The rows of M fall into 3 groups, and each row is roughly a mix of its group's hidden directions.
M (87 x 10):
[[ 10  12  24   5   4 -13   3  20 -17  26]
 [ -5  -1 -22  -5   8  30   8 -20 -18 -10]
 [ 10   9 -22  10 -19 -19  16 -18  18  -2]
 [ -5  -9  16 -16   3  14 -23  21 -24   4]
 [ -3 -29  -7 -28 -19   3  -8 -14  -9  -5]
 [-11  26  14  19  19   0  -2  23   5   9]
 [-18  -3  18  10  22  14   5  -2 -30   7]
 [ 10 -27   9 -10  -5  32  -2 -11  15   0]
 [  4 -43   0   0  -6  18   6  -4  -9   7]
 [  2 -22  18  -3   2  36  -1 -16   3   2]
 [ 18  17  11  26   6   5  23  19   6   1]
 [ 11 -28   8 -10  -5  25  -9  -5  23  -3]
 [  0 -23 -22 -17  -2  -6 -12 -26 -13   1]
 [-14 -21 -15 -19   1  17   0 -29  -5  -1]
 [ 15 -24 -12 -13 -20   5   7 -25 -13   0]
 [  8   8 -13  27  13  -8  -5   6  23 -23]
 [-12 -18 -10 -24  -6   0 -15 -23 -18  11]
 [ 17 -19  -8 -10 -10   8  14 -15 -27  16]
 [ 18 -27 -12 -17 -18   1  11 -19  -9  -5]
 [ -6 -19  -2   5 -16 -27   1  -6  30   1]
 [ 15   9   8  20  -4 -24  15  18 -12  19]
 [  3  26  11  30  12   4   9  19   9   5]
 [  6  11  -7   9  -4 -20  -7  -3  39 -10]
 [ 35  -6   7  -1   0  -3  -6  11 -25  17]
 [-15  13  25   1  33  13  -9   8  -5  -2]
 [ -5 -13  24 -12  17  26 -18  12  -5   0]
 [ 27  -6   9  18  -7 -15   4  15  -2  26]
 [ 19   9   3  22  -7   1  17   8  24 -22]
 [ -9 -22  12  -5   8  15  -3  12 -34   9]
 [ -3 -10 -20  -1  -9   6  -8 -13  27 -28]
 [ 37 -18 -15   8  -3  18  -6  -5  -4   4]
 [ 18  15 -22 -22 -29  -2   6   0   0  -1]
 [ 10 -27  -8 -31 -12  -9   7 -11  -4 -11]
 [ 15  -5 -29  -7 -26 -12  19  -5  -1   2]
 [ -5 -13 -14  -6 -10  -1 -11 -12  29 -27]
 [ 21   8  19   6   2 -14   0  21 -17  23]
 [-19 -13 -25  -7  -6   3   8 -26   6 -18]
 [  3  11   6  12 -13  -1   5   2  34 -27]
 [-24  -5 -17   1  -9  -9   7 -15  23 -22]
 [ 12 -10 -19  -2   5  24   8 -17 -28   7]
 [ 14  20  13  25  -8   7  21   9  16  -7]
 [  0   4 -24   1  -8 -21  26   4 -24   5]
 [ 12   2 -30  -2 -11 -17  27  -4  11  -3]
 [  5  18  15  21  -1   3  12  23  23 -14]
 [-15 -13   1 -27  -3   3 -10 -10 -25  21]
 [ 14 -17 -27  -6  -3  10   5 -20 -22 -10]
 [ -8 -25  24   1  17  27 -10   1  -4   3]
 [-13  -2   2   2   8  -4   4  14 -43  10]
 [  3 -28   9 -14 -11  15 -21  15 -16   5]
 [  3 -28  10  12  -8   4 -20  -9  28  -2]
 [-18  10  28  -3   4  -1 -13  13  28   7]
 [ 14   4 -19 -13 -28   6  20 -12 -17   6]
 [ 30  -8  11   2  -2 -13  -1  11 -21  24]
 [  2  28  19  22   0   4  14  16  17  -2]
 [ 27   6  18   0   3  -7  -7  20 -21  18]
 [  5 -23   5  13  -5  -3 -15  -8  37  -6]
 [ -8  -3   3 -20  -3   3   2 -16 -28  28]
 [ -8 -22 -16 -23   7  -7 -17 -14 -20   9]
 [ -5  24   1  22  20 -11  -5  14  21 -10]
 [-28 -14 -13  -2  -6   4   7 -23  24  -5]
 [ -2  -8  -4   0  -2  20 -17  -5  37 -15]
 [ -1  31  12  28   5   1   7   8  20  -4]
 [-12 -10 -18   5 -12  -5   0 -12  31 -23]
 [ -2  25   3  27  21  -6  -2  17  15  -4]
 [-25  13  24 -17  16  14  -7   3  -6  12]
 [ 24   1  -8  23 -11   3  15  -7  18 -21]
 [-10  -7   5   2 -13 -32  -3   4  31  -8]
 [-16   2  26  17  30  14  -3  -9   5  -1]
 [-10 -17  -6 -29   5  -5 -10 -10 -25  17]
 [-11   6  16 -10  11  13 -11  16 -34   6]
 [-15   5 -15   0  -5  -3  -3  -4  24 -36]
 [  4 -19  -5 -20 -14   7   3 -21 -25  16]
 [  5  26   9  29   8  -1   9  13  20  -8]
 [ -7 -29  23   3  12  26 -10  -3  -4   4]
 [ 30   4  15   4   1 -11  -4  20 -18  18]
 [  6  23 -15 -23  -9   0  12  11 -27   3]
 [ 14   1  11   0  10  14   3   4 -29  30]
 [  8  21  17  21   1   4  17  23  17  -7]
 [ -8  25   6  24  21  -5  -5  19  13  -1]
 [ 19  14  25   2   3 -13 -10  28  -6  12]
 [-11  35  -1   4   9 -10  10   1 -27   3]
 [ 15  14  24   6   8  -1  -2  23 -16  23]
 [  2   7   0  15  -1 -17 -11  -7  40  -9]
 [-24  16  28  -2   4 -12  -4  16  17   6]
 [  6  18 -16  13 -10 -22  11 -15  25  -6]
 [-19  23   3  18  15  -7 -17  10  21  -9]
 [  2  37  -3 -16   6 -11 -11  19   7  -8]]
Here is one row of each group, with its name. Which group are the others in?
[ -7 -22 -17 -21  -2  -3 -17 -22 -17   7]
L
[-28   1 -12 -11   4  20  -1 -18  11 -22]
S
[ -6  24 -15  -2   9 -17  22   9 -25   2]
E

[ 29  -3 -14  -4   6  26  -7  -4 -23  -6]
S
[  7 -18 -10 -20  -9   1   6 -24 -24  15]
L
[ -9  18 -15   9   8 -25  19   8 -24   3]
E
[ 11  -8 -18  -4   3  14  11 -16 -35   6]
S
[ 14  12   6  10  -3 -26  14  17 -25  10]
S
[ -5  16  29   3 -25  15  12   9  14  -2]
L
[ 14   2  11  -2   7  -1   5   7 -35  27]
S
[  4  30  -6 -10  20   7  25  -5  15  -8]
E
[-10 -23   3 -36 -17   2  -7  -8 -10   1]
L
